A = 27	75	83	34	103	192	187	138	138	101	77
A[-11]	27
A[6]	187
A[-7]	103
A[-2]	101

data = [76 142 64 62 44 148]
data[0] = 76
data[1] = 142

arr =
[128 129 123 128]
[136 115 141 169]
[127 129 131 121]
[125 115 183 207]
[135 120 129 145]
[115 144 124 90]
[139 125 91 111]
[114 151 100 53]
Indices start at 0.
(0, 0): 128
(6, 0): 139
(3, 2): 183
(5, 1): 144
(0, 3): 128
(4, 2): 129
(2, 3): 121
(0, 2): 123
(5, 0): 115
(6, 3): 111
(7, 0): 114

X =
[97 166 135 135 139 97 79 103 148 124 78 140 204 62 107 160]
[165 142 119 119 152 165 176 169 95 106 92 76 130 195 70 120]
X[0, 0]: 97
X[0, 11]: 140
X[0, 12]: 204
X[:, 2]: [135, 119]
X[0]: [97, 166, 135, 135, 139, 97, 79, 103, 148, 124, 78, 140, 204, 62, 107, 160]
X[1]: [165, 142, 119, 119, 152, 165, 176, 169, 95, 106, 92, 76, 130, 195, 70, 120]
X[1, 0]: 165
X[1, 10]: 92

grid = [ 56 143 145  40 180  53 183 122 191 144 154  91  98  71 146]
grid[-15]	56
grid[-8]	122
grid[14]	146
grid[2]	145

a =
[123 146 142 62 94 104]
[106 129 67 162 172 98]
[122 144 129 45 153 108]
[86 144 179 80 155 121]
[107 126 184 94 185 155]
[137 147 129 52 96 103]
[73 158 171 137 145 83]
[125 154 195 130 72 106]
[100 115 76 153 203 126]
[141 113 43 128 148 124]
[113 113 148 91 200 165]
[149 139 116 177 67 100]
a[0][0] = 123
a[0][1] = 146
a[5][3] = 52
a[2][2] = 129
a[2][1] = 144
a[9][4] = 148
a[8][3] = 153
a[11][5] = 100
a[9][0] = 141
a[:, 4] = [94, 172, 153, 155, 185, 96, 145, 72, 203, 148, 200, 67]
a[11][0] = 149
a[3][3] = 80
a[10][4] = 200
a[8][0] = 100
a[4][2] = 184
a[7][0] = 125
a[6][1] = 158
a[8] = [100, 115, 76, 153, 203, 126]
a[4][3] = 94
a[4][1] = 126
a[6][2] = 171
a[3][4] = 155
a[1][5] = 98
a[2][0] = 122
a[3][0] = 86

W =
[[155 147 158 150  60 153 114 140 123 132]
 [117 135 165 132 125 125 114 114 139 144]
 [103 115  81 117 165 146 141 114  80 103]
 [101 121 129 118 167 119 127 108 125 132]
 [107 135 132 138 113 171 116 105  70 116]
 [118 115  77 117 158 134 146 129  99 105]
 [167 115  43 122 119 133 163 172 113  91]
 [162 133 121 136  91 129 133 155 141 124]
 [103 122 130 120 162 121 127 110 125 131]
 [147 120  97 121 134 113 144 150 143 120]
 [156 114  50 118 134 127 160 163 116  96]]
Indices start at 0.
(0, 0) => 155
(10, 3) => 118
(2, 7) => 114
(4, 7) => 105
(0, 2) => 158
(5, 6) => 146
(3, 3) => 118
(0, 3) => 150
(3, 4) => 167
(7, 2) => 121
(10, 9) => 96
(9, 8) => 143
(0, 9) => 132
(8, 2) => 130
(1, 5) => 125
(9, 2) => 97
(6, 6) => 163
(6, 8) => 113
(2, 1) => 115
(8, 6) => 127
(6, 3) => 122
(3, 6) => 127
(7, 3) => 136
(3, 9) => 132
(5, 1) => 115
(3, 0) => 101
(2, 5) => 146
(1, 3) => 132
(1, 8) => 139
(2, 9) => 103
(1, 1) => 135
(9, 3) => 121

M =
[224 132 175 182 159 34 30]
[114 185 149 70 189 203 226]
[227 31 210 35 143 79 112]
[166 41 157 150 33 229 171]
[73 142 127 120 206 59 217]
[220 202 123 159 60 43 173]
[93 31 112 100 140 39 29]
[42 193 27 192 183 34 34]
Rows and columns are counted from 0.
(0, 0) -> 224
(0, 4) -> 159
(7, 3) -> 192
(6, 3) -> 100
(4, 3) -> 120
(4, 0) -> 73
(0, 2) -> 175
(5, 6) -> 173
(1, 5) -> 203
(6, 2) -> 112
(7, 4) -> 183
(4, 6) -> 217
(3, 1) -> 41
(4, 4) -> 206
(3, 5) -> 229
(1, 6) -> 226
(0, 1) -> 132
(0, 6) -> 30
(5, 3) -> 159
(2, 6) -> 112

m =
[[ 85 107 132  78  67 207 178 158 127 216 156 151 162]
 [161  73 110  85 102 149  89 118 165  98  96  89 133]
 [158 107 136 150  70 142  98 102 180 153 133 109 148]
 [113 103 122  63 143 132 139 157 100  98 133  66 202]
 [ 89 167 146 153 122 162 209 148 129 200 165 200 138]]
Rows and columns are counted from 0.
(0, 0): 85
(4, 7): 148
(1, 1): 73
(0, 10): 156
(4, 4): 122
(2, 12): 148
(4, 9): 200
(4, 10): 165
(2, 6): 98
(3, 2): 122
(0, 7): 158
(0, 8): 127
(1, 7): 118
(3, 5): 132
(4, 6): 209
(2, 4): 70
(2, 7): 102
(0, 12): 162
(2, 3): 150
(1, 4): 102
(3, 1): 103

x = [140  71 143 126 199  87  96 201 105 170 102  67 142 179 129  37]
x[0]	140
x[12]	142
x[6]	96
x[1]	71
x[11]	67
x[5]	87

B =
[53 111 142 196 150 159 202 162 36 164 94 126 123]
[188 77 71 88 50 130 171 125 175 154 100 58 77]
[81 166 147 167 154 127 61 137 88 176 146 152 64]
B[0,0] -> 53
B[0,1] -> 111
B[1,12] -> 77
B[1] -> [188, 77, 71, 88, 50, 130, 171, 125, 175, 154, 100, 58, 77]
B[2,11] -> 152
B[2] -> [81, 166, 147, 167, 154, 127, 61, 137, 88, 176, 146, 152, 64]
B[0,10] -> 94
B[1,1] -> 77
B[:, 7] -> [162, 125, 137]
B[2,8] -> 88
B[0,5] -> 159
B[2,2] -> 147
B[0,4] -> 150
B[0,6] -> 202
